para: [-46.2  53.7 -44.8 -78.3 -50.7  52.7 -36.1 -22.9 -27.8 -49.2 -13.9 -43.4
  76.7 -37.3   2.7   5.9  -2.4 -11.1   0.5  73.0  85.5  33.8 -59.9 -47.7
  48.7  25.3 -50.5  12.3 -61.1 -26.2 -54.8  82.0   2.5  -4.2 -82.9 -53.6
 -11.9 -12.9 -27.3]
Peka: [-13.0 -20.5  47.5  14.8 -78.5 -35.3 -16.8  40.3  33.8 -39.5   4.4   7.0
  52.9  40.9 -14.7  18.9  -5.2 -58.9 -12.5 -30.0 -34.4   1.6 -17.4 -25.6
 -58.4  -9.4  59.4 -10.0   9.6  21.4  84.5 -22.3 -78.3  -5.1 -24.8  27.0
  27.3  21.0 -81.7]
pego: [ 46.9  18.9  38.2  59.5  12.0  75.7   3.2 -41.4  80.0  84.0  32.7  15.3
  15.2  16.0  39.2 -54.4 -82.4  22.9 -23.7 -20.0 -55.5 -47.9  81.6  46.5
  25.7  38.4 -85.9  40.3  13.8  -9.9   8.3 -73.4 -54.0  57.9 -25.1  20.1
  -6.9  11.0 -60.0]
tar: [ 61.1 -13.0  71.0 -63.4  69.4  55.2  24.9  82.0  12.0  56.3  -7.7  49.4
 -15.9 -67.7 -21.9  80.0 -35.6 -36.7  43.7  25.5  44.0 -20.5 -81.5  63.5
  82.7  19.9 -15.2  18.1  32.1 -44.7 -10.5 -70.4  83.8  19.6 -58.5  50.7
  64.5  77.3  62.5]
Pil: [ 46.9  18.9  38.2  59.5  12.0  75.7   3.2 -72.5  80.0  84.0  32.7  15.3
  15.2  16.0 -86.0 -54.4 -82.4  22.9 -23.7 -20.0 -55.5 -47.9  81.6  46.5
  25.7  38.4 -85.9  40.3  13.8  -9.9   8.3 -73.4 -54.0  57.9 -25.1  20.1
  -6.9  11.0 -60.0]
gone Pil: [ 38.2   8.3 -82.4 -85.9  13.8 -20.0  80.0 -72.5  46.9  40.3  84.0  75.7
 -23.7  32.7  18.9  15.3 -54.0  11.0  57.9 -47.9 -55.5  12.0  38.4 -73.4
 -86.0  20.1  46.5 -25.1   3.2  81.6 -54.4  -9.9  15.2  59.5  16.0  25.7
  22.9 -60.0]	[-6.9]
gone Peka: [-58.9 -25.6 -78.3 -81.7 -58.4 -13.0  40.3 -24.8  18.9   9.6  84.5  27.3
 -12.5  -9.4 -17.4 -35.3  27.0 -16.8  -5.1 -30.0  33.8 -78.5 -22.3  52.9
  47.5   7.0  40.9   4.4  14.8 -39.5 -10.0 -20.5 -14.7  21.4  -5.2 -34.4
  21.0  59.4]	[1.6]
gone Pil: [ 46.5  25.7  -9.9  13.8 -55.5   3.2 -25.1  11.0  81.6  22.9 -23.7 -47.9
 -86.0  46.9 -20.0  20.1  16.0  75.7  15.2   8.3  84.0 -54.0 -73.4  40.3
  80.0  -6.9  59.5  18.9  38.4  32.7  38.2  15.3  12.0  57.9 -60.0 -54.4
 -82.4 -72.5]	[-85.9]

